In the data rows, zero lies at 4.5, halfway between 4 and 5.
Each row belongs to one hidden group. There are 3 groups. Groups can overlap: rows of different groups may look alike. The first row asked about is in group 0, and each new group gets the next number.
The rows in order, each followed by its group:
[4 2 6 8 2 2 4 4 2 5 4 5 5 1 6 3 4 4 4 6 4 4 3 4 5 3 5 4 3 5 7 4 5 8 3 5 1 2 4 0 2 5 2 4 6 1 7 3] 0
[5 8 4 1 6 6 5 5 6 4 6 4 5 6 3 5 5 4 5 3 5 6 5 5 4 6 3 4 6 5 4 7 4 2 6 5 7 8 3 9 7 5 7 5 3 6 2 6] 1
[6 2 5 8 2 4 5 5 3 3 2 3 4 1 4 3 3 2 2 4 2 3 1 3 7 4 6 7 0 5 3 4 5 5 5 4 4 5 3 1 4 6 2 4 5 5 5 3] 0
[3 4 5 6 5 4 1 3 0 4 7 9 7 7 3 3 4 5 7 5 2 6 3 3 5 4 2 2 7 6 6 4 5 4 2 6 3 4 0 4 1 1 0 4 2 3 7 0] 1
[5 7 5 7 4 6 2 5 0 3 5 6 5 6 2 5 3 2 5 3 3 4 3 3 8 5 3 6 6 5 2 5 5 3 4 4 6 7 1 5 4 2 3 5 2 7 4 2] 1
[6 3 4 5 3 5 7 5 8 4 2 2 2 2 6 4 6 2 3 4 5 3 4 5 4 5 7 6 1 4 3 4 4 6 7 2 6 5 8 3 7 8 8 4 8 6 3 6] 2
[5 5 5 6 4 5 6 5 5 4 3 4 4 4 4 4 3 3 4 4 3 4 3 4 6 5 6 6 3 5 2 6 5 4 6 4 5 5 4 4 5 6 5 3 5 6 4 3] 2
[4 1 5 4 3 3 6 4 6 6 3 4 4 1 7 4 6 6 3 6 6 4 6 6 3 3 6 4 3 3 6 4 4 8 5 4 3 2 8 1 4 7 6 5 8 3 6 6] 2
[8 1 4 3 2 4 7 6 9 4 4 3 3 3 6 1 4 5 3 5 8 2 6 5 2 1 7 6 2 3 4 4 4 5 6 2 4 3 7 2 5 5 3 4 5 3 5 7] 2
[2 6 4 1 7 4 4 2 5 6 6 7 6 8 5 6 5 9 7 5 7 6 7 6 3 4 3 1 8 5 7 3 5 3 2 7 5 3 4 7 3 2 6 5 5 5 4 6] 1
[6 6 4 5 4 5 5 4 5 4 4 4 5 5 4 5 4 3 4 4 3 5 4 4 6 6 4 6 4 5 3 5 4 3 6 4 5 6 4 5 5 5 3 4 3 6 5 3] 1
[2 5 5 6 5 3 1 3 0 5 7 8 6 6 4 4 2 5 6 5 3 6 3 4 5 4 3 2 8 5 6 3 5 4 1 6 3 4 1 4 2 0 0 4 2 2 7 0] 1
[5 5 5 5 3 5 6 6 7 4 3 2 4 3 5 5 5 2 4 4 4 4 4 5 5 5 5 6 1 4 2 5 5 6 8 3 5 6 6 4 5 6 7 4 5 6 4 6] 2
[8 6 1 0 6 5 5 6 9 5 8 5 5 9 4 5 4 8 5 4 8 4 8 6 2 3 4 4 8 5 3 3 4 2 6 6 6 4 3 9 6 4 4 6 3 6 4 8] 1
[4 2 5 7 5 3 5 4 2 6 4 6 5 3 5 3 4 5 4 7 4 4 3 4 4 3 5 4 4 3 7 2 4 6 2 5 1 2 5 1 3 4 2 4 6 1 6 3] 0
[5 6 5 6 4 5 3 6 1 4 4 5 5 5 2 6 3 1 6 3 1 5 4 1 8 5 3 6 6 4 3 5 4 2 4 5 6 6 1 7 4 2 1 4 2 6 6 2] 1
[7 5 4 5 4 5 6 5 6 3 2 2 3 2 4 4 5 3 3 4 4 3 4 3 4 5 5 6 2 4 4 6 5 5 6 4 5 5 6 4 6 7 6 5 5 6 4 4] 2
[5 3 4 5 4 5 7 4 8 5 1 1 4 3 6 4 5 2 2 5 5 3 3 5 5 5 6 6 1 4 2 5 4 5 7 4 4 5 8 3 6 7 7 4 5 5 4 6] 2
[5 7 5 7 4 6 1 5 1 2 5 6 5 6 1 6 4 2 6 3 0 6 3 3 9 6 3 5 6 5 4 4 5 2 3 4 4 7 0 4 4 3 1 4 2 6 5 0] 1
[2 6 3 0 8 5 3 3 7 6 7 7 6 9 6 7 5 9 6 4 6 6 8 6 2 6 3 1 8 5 7 5 4 4 3 6 4 4 5 8 4 3 8 5 4 4 4 7] 1
[4 8 3 2 6 6 4 4 6 4 6 5 4 8 3 5 5 5 5 3 4 5 6 5 5 7 3 4 6 5 3 6 4 2 5 4 8 6 4 9 7 4 7 5 3 8 2 6] 1
[3 3 5 6 6 4 2 4 1 5 7 7 6 6 4 5 4 6 5 6 4 5 3 5 4 3 4 3 6 4 7 4 5 4 3 6 2 4 2 3 2 2 2 5 4 3 6 2] 1
[2 1 5 5 4 3 6 4 6 6 3 4 4 1 7 4 6 6 4 6 7 5 5 6 2 3 7 3 3 4 6 3 5 8 5 5 2 2 9 1 4 6 7 5 7 1 4 7] 2
[6 5 7 6 4 4 6 5 6 4 2 2 3 2 4 4 5 3 3 5 4 4 5 6 5 5 5 6 2 4 3 6 5 5 6 3 6 5 5 4 5 6 6 4 6 5 4 5] 2
[6 4 6 6 3 5 7 6 7 4 2 2 2 2 5 4 6 3 2 5 5 4 4 5 4 5 6 6 1 5 3 6 4 6 7 2 5 6 8 4 6 8 7 4 7 6 4 7] 2
[2 6 2 0 6 5 4 4 6 7 7 6 5 8 6 6 6 9 7 5 8 7 7 6 2 6 2 3 9 5 7 5 3 5 3 5 5 3 5 7 5 3 7 5 4 4 3 7] 1
[2 6 4 3 6 4 3 4 4 5 6 5 5 6 6 5 5 8 6 5 6 5 7 4 3 5 4 2 7 5 6 4 5 5 2 5 4 4 3 6 4 3 5 6 4 3 4 6] 1
